(in the rows, 128 means zero)
Y: rows in 3 groups, each row roughly a mix of its group's directions:
Y (84 x 10):
[[147 138 145  97 128 145  73 116 121 137]
 [129 122  80 132 146 111 142 152  92 144]
 [129 118 164 124 152 156  84 148 114 125]
 [106 156 117 117  97 166 155 107 141 129]
 [132 110 106 159 153 154 103 152 111 154]
 [159 115  92 115 133  84 145 110 127 138]
 [114 102 107 157 155 124 155 133  89 140]
 [106 127 111 163 148 166 163 114 123 124]
 [143 106 131 154 167 143  94 136 158 140]
 [135 139 141 153 143 138 123  95 180 114]
 [136 142 154 123 143 158  99  92 160 124]
 [110 109 124 154 121 113 171 166 141 115]
 [131 161 144 131 126 143 108  96 174 113]
 [121  92 114 165 148 115 166 139 115 135]
 [137 103 147 123 147  96  94 159 101 124]
 [145 140 137 140 163 153 101  99 162 132]
 [ 97  98 137 169 122 131 137 165 117 135]
 [127 171 133 107  97 132 109 107 161 118]
 [108 107 151 179 127 144 107 137 151 135]
 [150 101 104 167 142 104 154 135 141 143]
 [130 100 126 135 151 113 102 175 102 138]
 [159 136  72 122 134 121 143 109 147 137]
 [140 143 105 134 153 118 169  86 138 117]
 [137  93  99 162 153 131 119 148 109 152]
 [137 159 143  91 103 137  89 125 148 121]
 [170 110 100 138 141 123 120  97 155 146]
 [145  75 143 159 136 120 103 135 132 143]
 [118 102 111 133 133 120 146 148  73 147]
 [125 100 123 118 140 123 141 164  76 136]
 [126  97 114 120  99 104 140 173 112 142]
 [109 102 122 128  80 110 160 145 135 112]
 [137 111 162 110 134  98  99 143  90 125]
 [111 100 134 178 127 123 147 147 158 126]
 [114 163 117 120 117 176 147 104 130 145]
 [112 130 152 109  80 139 143 100 146 110]
 [141  82 107 156 122 100 147 135 142 149]
 [134 149 152 112 155 160  94 113 108 148]
 [130 135 137 164 141 140 118  87 170 126]
 [153 127 137  96 113  82 135  99 145 121]
 [121 178 124  86 117 133 136 119 113 108]
 [118  99 165 108  85 108 125 132 123 109]
 [124 108 138 154 164 150 106 111  93 147]
 [108 110 122 160 158 144 129 144  86 146]
 [134  79 134 138 121 115 123 176 127 140]
 [118 148 144 111 117 144 109 100 168  94]
 [157  80 125 141 136  93 109 132 124 147]
 [130 156 113  97  82 108 137 129 153 122]
 [122  94 111 136 132 110 160 160  92 139]
 [122  87 162 141 131 102 110 150 102 135]
 [115 166 146  99 116 164 118  97 128 123]
 [124 150 154 108 124 124 152  76 142 113]
 [121 154 121 108  99 122 166 117 156  97]
 [139 165 126 124 136 134 129  80 162 113]
 [120 156 124 123 111 148 142  90 169 108]
 [134  91 152 124 124  84 107 150 122 107]
 [109 134 167 125  97 144 109 157 148 105]
 [131  95 111 141 130 104 115 175 103 140]
 [131 159 127 130 133 163 132  84 162 129]
 [117  99 142 153 145 134 101 160  95 146]
 [124  95 155 150 125 142  85 156 133 142]
 [132  80 140 138 122  91 117 160 129 117]
 [102 111 167 151 144 148 108 144  98 137]
 [110 162 172 112 123 156 120 105 137 117]
 [123  92 144 137 125 101 107 170 102 134]
 [145 116 130 135 161 118 113 151  85 160]
 [ 94 119 171 134 105 126 154 132 132  97]
 [105 164 168 115 134 161 113 112 118 126]
 [131  92 156 146 135 123  87 154 113 144]
 [146 159  91 110 155 132 128  99 115 151]
 [100 129 126 111 108 131 106 146 160  83]
 [142 116 155 143 145 154  78 120 134 150]
 [ 95 135 114 114  80 148 160 137 125 124]
 [147 165 101 140 175 133 127 114 122 142]
 [145  80 160 149 135 108 119 104 136 136]
 [104 144 158 130  99 150  88 150 141 123]
 [ 97 116 160 157 150 158 124 131  99 135]
 [128 127 135 128  88 118 165  93 154 112]
 [142 100 133 168 155 125 137 115 169 126]
 [118 146 103 124 154 150 117 160  91 152]
 [127  79 150 129 104 100 128 155 110 130]
 [149 158 131 111 134 138 102  80 151 125]
 [134 150 152 132 127 143 104 112 180 109]
 [119 151 100 134 103 140 174 104 149 123]
 [103 150 114 111  95 153 160 131 100 141]]

one row of each group, then the others: which group is each in?
[ 94 155 137 111 117 144 132 154  85 117] : V
[143 122 133 125 154 107 117 148  75 152] : Q
[ 85 136 161 137 141 148 135 136  88 125] : H

[108 137 185 114 103 131 114 135 137 107] : H
[157 109 135 155 173 126 102 126 146 144] : Q
[141 140 160 122 149 154  94  94 149 130] : Q
[100 179 131 109 124 144 144 124 106 104] : V
[118 119 117 157 157 160 107 150  99 151] : H
[114 175 109 116 130 171 138 109 125 138] : Q
[114 174 129  95 129 151 122 118  93 131] : Q
[113  87 138 158 140 133 127 164 101 141] : V
[152 168 124 124 170 112 117  99 121 121] : Q
